Each run below is a few steps of one of 8 hidden systems, one row a step.
run 1, guno (8 x 22):
-36 34 -7 -22 -3 -3 -8 19 37 -2 4 6 45 -10 1 4 -14 8 16 12 19 -23
9 -10 7 3 6 -16 -15 23 -5 -16 -6 17 -31 2 -31 -13 -15 35 -10 -38 15 18
-10 11 -1 -25 5 -20 22 16 -1 13 8 30 21 1 3 -18 15 -44 -19 0 -14 10
-20 26 9 -1 -2 -6 1 23 23 -4 -1 -13 21 -15 -9 -15 -3 36 25 -6 12 -17
6 -2 -21 -3 -9 -28 -14 16 -5 0 -10 31 -21 8 -24 2 -6 2 -8 -25 14 23
-18 -2 15 -29 13 -5 11 18 12 -3 8 19 25 -5 10 -17 -10 -22 -21 -2 -5 -5
-6 22 11 8 5 -9 7 19 8 6 1 -4 0 -14 -21 -18 18 34 15 -14 2 2
4 11 -27 -9 -18 -29 -7 14 -3 1 -6 26 3 15 -10 4 -8 -11 -1 -8 14 5
run 2, vut (8 x 22):
27 6 -4 7 -15 -7 12 -14 -6 -11 11 20 9 20 29 -7 11 -2 11 -2 7 -13
-6 9 -7 -4 -9 25 -9 1 -12 -24 -13 -29 -18 1 -12 4 -4 -4 18 8 -1 -8
-6 -32 0 14 6 -4 -6 -15 5 28 -6 -13 -5 -8 8 16 -13 -6 -10 4 -6 8
14 -1 3 7 -4 4 -2 -16 12 -10 13 26 4 5 28 -4 14 14 10 -7 10 -8
11 15 -7 -3 -6 17 -4 0 -24 -25 -3 -10 -12 15 -15 12 1 -3 4 10 3 -8
-6 -27 0 7 -2 -4 4 -7 -3 16 -14 -26 -7 -6 10 1 -15 -17 0 4 -11 1
0 -5 1 13 1 7 -9 -16 22 4 8 14 2 -9 20 4 13 20 11 -4 9 -2
17 7 -10 -3 -4 8 -8 -3 -17 -22 5 13 -7 20 -7 15 -2 0 -5 3 10 -4
run 3, gor, 8 rows:
6 7 11 20 0 15 24 -15 -26 17 0 -66 24 7 1 21 -7 -2 12 42 -18 -34
6 -32 -13 29 -19 -23 -18 -18 34 16 -11 13 -13 -10 34 -6 -8 32 23 -29 22 6
-2 2 -23 -18 6 36 -31 -17 -7 -19 7 26 -19 7 -9 41 9 -33 -21 19 3 14
29 -12 39 19 19 14 28 -11 -26 -8 15 -28 9 15 11 -5 -7 22 -9 10 -12 -26
8 0 -25 27 -35 -13 -1 -18 6 14 -16 -6 -20 -6 20 -11 24 1 43 -11 5 6
-16 -12 -19 -11 2 18 -35 -13 14 -5 -3 1 5 3 4 44 -30 -9 -11 20 15 -6
25 -27 30 14 24 15 7 -14 -16 -10 15 8 -19 7 7 -5 7 16 -24 -11 -9 4
15 23 -14 18 -21 1 16 -17 -15 5 0 -11 1 8 12 0 33 -10 29 14 -5 -8
run 4, Kera, 8 rows:
-16 -28 28 1 28 31 -8 -12 19 0 9 -12 2 -19 15 7 -10 13 -14 7 -6 -5
30 9 -4 24 1 -20 6 -11 -14 16 16 26 0 15 -8 13 23 20 -5 -3 6 9
-2 21 -19 -19 -25 7 2 9 -11 -30 -11 -8 -2 14 3 -10 -4 -23 23 5 7 -13
-20 -27 18 3 16 15 -3 1 8 12 -11 -34 -11 -23 -3 -2 -16 4 -6 0 -12 4
17 -9 -4 19 2 -17 0 -18 8 27 15 30 11 6 17 16 12 6 -11 0 5 7
10 28 -9 -12 -13 15 -6 3 -9 -38 3 9 -3 17 -3 -1 7 4 15 1 13 -13
-12 -15 9 0 4 3 7 10 -15 5 -18 -38 -16 -9 -15 -8 -13 -14 -3 1 -17 4
-2 -17 0 15 2 -13 3 -18 21 30 7 10 17 -9 29 6 5 -2 -1 4 -1 1
run 5, gor (8 x 22):
20 -52 25 32 19 -23 -6 1 -10 14 -7 -21 -18 4 -11 6 -48 49 -26 -25 5 4
10 2 -19 -2 -15 4 10 -28 2 11 11 39 -7 1 35 -9 52 -53 7 4 -14 21
-8 29 8 1 5 33 -14 -1 4 -25 6 -30 20 4 -10 25 -14 39 18 26 17 -38
22 -46 -6 19 -10 -26 -3 -2 -18 8 -20 -1 -38 8 0 -7 -21 0 -11 -29 -1 21
-13 4 -4 -7 6 25 5 -24 12 11 13 6 16 -10 29 11 28 -39 2 27 -15 -1
14 12 10 19 6 7 -11 0 1 -15 8 -5 2 7 -12 14 -6 57 11 -4 21 -17
14 -22 -21 -2 -21 -14 -1 -6 -22 -3 -17 3 -26 16 6 -3 -9 -35 -4 -8 -4 13
-17 -7 16 0 16 28 5 -16 16 8 8 -19 14 -17 22 5 7 -9 0 20 -12 -11
run 6, bov (8 x 22):
-19 -55 13 -18 24 11 -13 -2 5 7 -9 5 -29 -17 4 -2 -20 -38 -43 -10 -18 29
16 16 29 29 24 27 18 -28 4 13 32 -4 22 -5 16 11 42 33 7 22 -10 -17
20 27 -33 5 -45 -25 -4 10 -9 -27 -14 8 -5 27 2 -11 -5 14 39 -15 28 -15
-29 -37 -7 -29 6 9 -14 12 -7 -1 -25 -20 -23 -12 -10 2 -36 -55 -26 1 -16 17
1 -16 37 31 36 14 11 -25 19 36 25 -6 17 -23 14 12 22 35 -11 11 -12 -2
32 36 -26 11 -33 -8 -6 -8 -5 -30 8 35 -1 28 11 -2 23 24 34 -11 30 -12
-17 -17 -11 -34 -9 5 -3 23 -25 -25 -28 -30 -18 8 -16 -6 -42 -51 -13 1 -11 -1
-17 -32 29 26 32 2 10 -17 23 54 6 -22 6 -36 12 2 9 11 -12 6 -22 11
run 7, Mido:
6 -7 13 9 -7 6 18 0 -12 -8 -11 -24 -23 -6 7 -34 15 -2 20 -14 -14 0
-11 6 -27 11 -13 -9 -13 -10 9 26 -8 -11 10 -4 -3 31 -2 -4 13 17 8 0
6 -17 10 -5 11 13 -17 -5 10 -24 7 18 -3 6 13 6 -18 17 -12 -8 15 -7
10 0 8 4 6 13 13 -8 -19 0 4 -3 -20 0 -3 -6 29 -17 -2 2 -18 12
1 10 -6 11 -13 -9 9 -2 -3 9 -4 -22 20 7 6 6 -10 5 18 13 5 -20
-8 -16 -10 0 -5 6 -25 -2 16 -10 -10 8 -20 -8 4 3 -11 10 6 -14 14 6
4 -7 6 -2 15 14 0 -12 -9 4 12 8 -3 3 0 16 9 -14 -20 12 -11 6
15 8 9 9 -6 -2 18 -2 -9 -4 4 -13 8 7 10 -13 6 12 15 1 -1 -16
run 8, bov, 8 rows:
-6 -22 35 -18 19 -5 21 26 -9 -14 -2 -10 -2 -3 -2 -37 -24 -5 -24 -20 -13 -1
-8 22 -3 19 3 -3 14 -11 9 40 8 -1 5 -21 -1 1 50 -6 18 10 -15 15
-2 22 -23 -10 -15 -16 -22 12 14 -13 2 25 26 16 -7 21 -26 18 6 1 34 -17
-7 -21 16 -22 16 1 3 22 -13 -18 -7 7 -29 -5 -19 -23 -10 -19 -28 -24 -11 20
-4 14 14 15 15 1 27 -11 0 37 16 -12 27 -12 4 6 32 -7 0 24 -20 -3
-2 25 -22 1 -22 -20 -16 11 24 -10 -1 23 14 5 1 -1 -6 31 28 -12 32 -11
-8 -14 -4 -30 9 3 -11 20 -18 -18 -10 11 -27 4 -28 0 -17 -34 -31 -10 -6 23
-5 -5 35 12 28 -1 31 -5 3 33 17 -15 27 -13 10 -7 13 1 -13 15 -23 -7
run 9, taru, 8 rows:
-6 28 21 -5 26 34 1 -4 4 -11 25 -5 34 2 -6 26 7 20 -7 32 2 -28
27 -26 3 19 -8 -30 7 7 -22 0 -14 -5 -25 14 -6 -16 -19 20 -5 -30 3 8
-15 10 -24 -10 -17 16 -2 -15 6 3 -5 0 0 -6 19 7 22 -44 17 19 -8 3
-5 -6 25 9 21 10 -6 0 14 0 9 -12 16 -6 -2 10 -20 41 -7 4 8 -18
21 -10 -13 9 -10 -14 -3 -7 -15 -1 -2 24 -27 11 -2 -2 12 -7 -5 -17 2 20
-6 14 0 -11 -5 16 11 -4 -6 -7 3 -16 19 5 11 3 1 -22 8 23 -7 -19
-5 -18 10 17 5 -5 -6 0 9 11 -8 -15 -11 -12 -3 -3 -10 28 4 -12 5 2
7 2 -16 -1 -5 -2 -10 -12 1 1 6 28 -5 8 6 15 12 -14 -3 1 5 10
run 10, taru:
13 21 16 -1 9 6 11 22 -33 -23 2 -19 -10 14 -39 -4 -3 19 -5 -1 -3 -8
-13 -15 -21 1 -18 -33 7 6 -1 31 -22 -13 2 -4 5 -8 -14 -35 6 -2 -9 11
-25 9 5 -8 12 20 -14 -2 40 -2 10 19 13 -23 13 0 14 14 10 0 10 -2
17 7 5 0 13 -6 -5 12 -20 -13 8 18 -10 15 -34 10 -4 20 -20 -9 9 6
-1 -3 -6 -12 -12 -15 22 8 -16 5 -9 -9 3 7 10 -19 -3 -41 1 1 -15 0
-28 9 4 4 2 7 -5 2 29 13 -4 -14 9 -26 2 -4 8 17 21 1 3 -3
5 -1 -9 -1 5 -10 -22 6 5 -3 6 32 -5 7 -18 19 -9 16 -16 -11 18 10
4 -1 9 -19 4 2 17 7 -19 -15 4 5 0 10 4 -15 2 -32 -14 1 -13 -1
run 11, guno, 8 rows:
6 -26 -21 -25 -19 -21 -16 8 -15 -27 -15 -4 18 38 12 19 -78 -26 -22 7 22 -26
-24 -40 41 -1 31 23 9 -1 22 10 -1 -6 -31 -44 16 -42 21 -6 -10 -25 -28 27
13 56 -14 22 4 -13 7 -7 -2 33 25 18 36 8 -23 37 44 23 10 29 8 -5
19 -10 -18 -13 -35 -2 -12 7 -16 -57 -20 -8 -11 35 17 -12 -49 0 17 -14 26 -29
-37 -39 13 -14 25 11 -2 5 8 26 -14 -13 -30 -37 -10 -14 2 -44 -25 -7 -32 39
11 28 14 30 16 -13 14 -15 21 38 34 17 50 -1 10 20 28 46 5 18 9 -17
27 19 -25 -9 -36 12 -17 4 -25 -67 -13 10 -32 31 -3 -7 -6 7 28 -15 27 -14
-33 -39 6 -25 16 -4 4 17 -8 22 -21 -30 -11 -17 -12 -6 -34 -59 -33 5 -30 19
run 12, Kera, 8 rows:
21 -11 8 6 -20 -40 34 20 -26 -4 -15 -20 2 20 8 -41 -25 0 7 -23 -4 -12
-35 -4 -11 -5 -2 28 -14 -18 33 14 -6 -3 -13 -35 19 0 30 -25 21 8 -9 15
10 -3 4 8 15 -7 -19 1 0 3 13 10 19 16 -17 38 -31 34 -25 9 21 -12
24 -2 5 -3 -11 -7 19 5 -23 -23 -1 16 -24 14 8 -34 15 -14 4 -24 -6 7
-28 16 -3 -4 4 18 3 -2 5 17 -4 -30 13 -17 -5 10 11 -20 12 27 -13 -6
4 -18 -1 18 -2 -22 -13 0 16 11 -5 5 4 0 5 7 -28 34 -1 -14 19 -3
10 -3 -4 -12 1 16 -6 -8 -9 -22 7 29 -22 8 6 -3 17 -23 -10 -6 -2 13
-3 18 15 0 8 6 20 7 -13 4 5 -27 20 2 -11 1 2 2 1 20 -9 -17
run 13, fani:
-5 -20 -20 -24 -18 -7 5 -2 -15 -4 -13 -15 15 19 23 6 -37 -62 -10 20 -8 -13
-19 -24 37 16 27 25 4 -8 24 16 3 -22 -12 -37 14 -19 14 26 4 -9 -15 5
31 32 -21 24 -10 -13 -8 -13 -12 5 15 30 4 21 -16 30 27 29 8 5 19 1
0 -14 -10 -29 -20 6 -1 6 -14 -39 -15 -5 -2 21 23 -15 -34 -41 -1 -1 2 -17
-22 -18 25 13 23 16 12 -2 3 30 -6 -37 -17 -34 -7 -11 15 -4 -1 2 -29 16
22 18 -11 29 -4 -17 -6 -18 11 20 20 27 24 13 8 28 17 38 10 7 21 -10
8 -5 -15 -28 -19 16 -16 6 -14 -55 -11 12 -23 21 8 -8 -19 -24 3 -11 14 -7
-16 -18 24 2 20 7 24 2 -15 27 -7 -41 -7 -18 -10 -10 5 -28 -13 11 -36 9
run 14, Mido (8 x 22):
30 -29 41 17 0 8 31 -16 -4 -26 8 -7 -7 7 54 -52 6 22 14 -25 -8 -21
-7 37 -44 16 -25 12 -18 -13 -7 13 -14 -13 -25 -8 -24 28 42 -11 37 20 2 15
4 -33 6 -4 8 7 -19 -6 -3 -19 -2 -16 14 19 11 28 -65 13 -25 11 17 -27
9 -25 17 16 8 22 8 -27 6 0 6 10 -36 -18 30 -25 43 -8 6 -16 -18 20
15 40 -17 16 -9 4 4 -10 -19 7 9 -15 22 18 -15 35 15 9 16 35 6 -20
4 -30 -3 -2 -14 6 -17 2 -2 -33 -20 -16 -24 8 13 -10 -42 9 9 -19 14 -11
-12 -20 0 8 14 25 -5 -27 9 25 2 -1 -16 -22 12 18 26 -25 -8 15 -19 21
27 17 11 22 2 0 12 -12 -8 -5 20 -1 26 20 10 13 5 37 8 12 11 -28
run 15, fani:
-3 35 6 4 13 29 4 -5 0 -1 14 5 -10 -15 -18 1 54 6 12 10 -11 10
16 4 -13 7 -19 -25 2 5 -15 -3 -6 -12 21 27 -1 13 -37 11 5 6 16 -25
-18 -31 -5 -11 -2 9 -10 -4 14 -1 -15 4 -27 -17 18 -18 1 -31 0 -16 -8 20
2 15 18 10 25 17 7 -7 -3 14 19 -6 16 -4 -14 21 20 17 -10 21 -8 -4
21 3 -11 7 -21 -24 3 4 -6 -14 -4 14 2 20 10 -12 -11 16 13 -17 19 -10
-22 -6 -13 -18 -4 19 -9 0 -1 -6 -13 -10 -17 -11 -1 0 2 -40 2 8 -10 9
1 -11 24 18 22 -1 8 -5 4 22 11 -14 15 -7 0 9 -6 23 -13 9 -6 -6
17 10 -14 7 -16 -11 -5 -3 3 -11 4 30 -8 10 8 -6 17 13 15 -17 17 3
run 16, vut (8 x 22):
18 13 -18 -12 -13 -42 16 10 -10 10 7 46 17 23 3 -8 10 -28 -14 -9 3 9
-28 20 16 -28 4 22 9 28 3 -29 -9 -24 2 -14 -11 -31 -3 -6 14 -1 -8 -13
-15 -6 1 17 18 -23 -3 10 7 48 -3 -7 4 -18 -32 18 -1 15 -15 0 -6 19
0 5 -7 -16 -9 -26 3 11 19 -4 9 49 19 6 18 -17 2 -8 -4 -17 14 2
-9 24 15 -20 14 20 4 24 -14 -26 2 -7 -7 -2 -30 -10 7 -1 -5 1 -7 -2
-11 -6 0 9 4 -31 15 10 -4 42 -7 -17 13 -8 -13 1 -9 -9 -9 3 -11 8
-15 10 -4 -7 -4 -11 -8 10 32 0 3 30 11 -12 11 -15 5 12 12 -17 17 2
-2 16 3 -17 15 9 -6 17 -13 -15 7 15 -3 5 -32 9 2 -2 -20 0 1 7

Which system made each of these runs?
run 17 (2 x 22):
-11 10 -9 1 10 -49 0 10 40 47 19 70 25 -15 -4 -2 23 8 -17 -22 13 32
-11 54 6 -47 14 13 -3 35 -2 -44 21 46 22 12 -29 -5 12 -7 -16 2 12 -8

bov
run 18 (2 x 22):
3 28 6 -16 4 2 18 15 -24 -13 9 -10 26 19 -16 5 -5 -13 -9 19 -5 -20
-14 -7 6 10 -9 -16 9 10 12 13 -16 -20 -9 -19 3 -29 0 11 23 -19 -4 4

Kera
run 19 (2 x 22):
17 4 24 6 18 30 2 -3 -22 -26 11 -17 -7 11 -15 10 0 26 -8 9 -1 -16
18 -15 -10 23 -21 -22 17 -13 -14 18 -13 -17 -12 7 17 -11 5 -8 17 -6 -8 1

gor
run 20 (2 x 22):
13 44 -15 -17 -28 -10 3 17 3 -41 7 39 9 21 6 -24 17 7 27 -15 25 -13
-28 -2 -3 -25 7 18 -12 26 -18 -16 -26 -44 -20 -8 -41 7 -31 -24 -9 8 -10 3

taru
run 21 (2 x 22):
-5 -11 -13 15 1 -28 -12 7 -2 33 -11 -8 -2 -4 -28 24 -21 11 -11 -3 6 13
3 -15 10 -11 10 3 0 -7 14 -7 15 38 8 1 27 -6 5 -10 -18 -7 2 3

bov
run 22:
10 2 -34 6 -29 -19 -19 1 -5 -8 -16 8 -12 17 -5 12 -15 2 17 -9 21 1
-12 -33 12 -19 16 18 -5 -2 -4 -9 -5 -6 -10 -4 8 0 -22 -29 -26 2 -13 4

bov
run 23, 2 rows:
-22 18 -34 -11 -10 3 -5 3 -16 24 -16 -28 1 -3 -28 32 4 -50 2 33 -14 10
-2 -32 24 8 3 -11 1 0 25 -1 -2 -8 21 -3 34 -14 -42 31 1 -14 14 -25

Kera
run 24:
17 -20 10 6 -7 -13 24 -7 -6 3 1 11 -10 4 29 -33 14 -16 2 -19 -11 5
-9 30 -13 7 -11 18 -5 -7 5 -4 -1 -18 5 -5 -6 12 19 9 31 18 5 -13

taru
run 25:
3 7 0 23 20 24 -22 -16 -2 10 8 5 -31 -14 -33 34 32 30 -4 5 0 22
30 -9 -4 -3 -10 -28 16 -4 -22 -2 10 18 27 38 21 7 -24 -18 -19 8 6 -18

taru
run 26, 2 rows:
-38 -2 8 -35 23 7 -21 15 48 -6 15 35 40 -13 11 13 -29 1 -24 5 18 -10
16 15 23 -6 22 4 10 25 -28 -22 9 18 -30 4 -45 -21 23 19 -21 -26 -8 21

gor
run 27:
-23 -4 -17 -9 -18 16 -17 2 9 -17 -24 -29 -15 -9 1 0 -18 -9 25 2 6 -7
4 -36 5 17 17 2 -15 -14 -4 20 -1 -5 -16 -5 -5 24 -15 7 -23 -1 -4 14

bov
run 28, 2 rows:
16 -33 -29 -1 -29 6 -28 -11 -25 -35 -29 -14 -45 23 4 12 -38 -18 4 -8 12 1
-15 -31 18 2 24 33 11 -34 6 28 11 -20 7 -18 30 14 14 -38 -19 32 -33 3

taru
run 29:
30 -3 20 17 -4 -23 36 6 -33 3 0 -29 13 24 0 -17 -15 11 -3 -1 -9 -21
-24 -3 -25 -2 -23 -4 -6 -7 27 16 -16 0 -6 -20 24 -14 16 -27 30 -5 -1 10

bov
run 30 (2 x 22):
-7 1 11 1 27 13 -22 12 -6 -6 4 -6 -9 -3 -45 29 -18 32 -22 3 8 5
20 -11 3 1 -8 -34 31 6 -18 13 0 15 4 14 15 -28 4 -24 -10 -15 -12 6

Kera
run 31:
-41 17 25 -25 41 13 11 13 29 29 22 19 30 -35 -10 -1 27 -21 -26 16 -22 14
24 30 13 12 3 -51 27 34 -12 10 11 19 25 17 -29 -20 1 46 -4 -23 12 -5

Mido
run 32, 2 rows:
-19 2 -5 0 10 0 3 -7 9 34 4 -4 17 -13 -2 19 10 -22 -8 21 -11 6
7 6 0 5 -5 -13 -9 6 14 -11 5 18 13 8 6 -1 -13 33 8 -13 23 -14

Kera
run 33 (2 x 22):
-18 26 -42 -22 -21 -5 -13 0 6 7 -1 2 44 15 3 42 -21 -39 5 41 14 -22
-1 -47 32 8 15 14 -13 3 8 -24 -9 -17 -30 -10 7 -21 -35 39 -6 -30 6 -2

guno
run 34, 2 rows:
-1 7 -19 28 1 -20 -11 -16 18 49 9 26 2 -13 -9 28 34 9 3 3 4 25
6 8 -6 -31 -11 -2 -6 13 0 -43 6 31 17 26 15 -5 -27 -12 -8 -5 20 -20

vut
run 35 (2 x 22):
47 -6 30 7 20 18 12 -15 -23 -38 31 48 -18 25 11 -11 29 21 -26 -18 0 2
13 28 -16 11 -33 12 23 -8 -36 -11 -17 -50 -9 15 1 -7 20 -21 42 24 -14 -22

gor
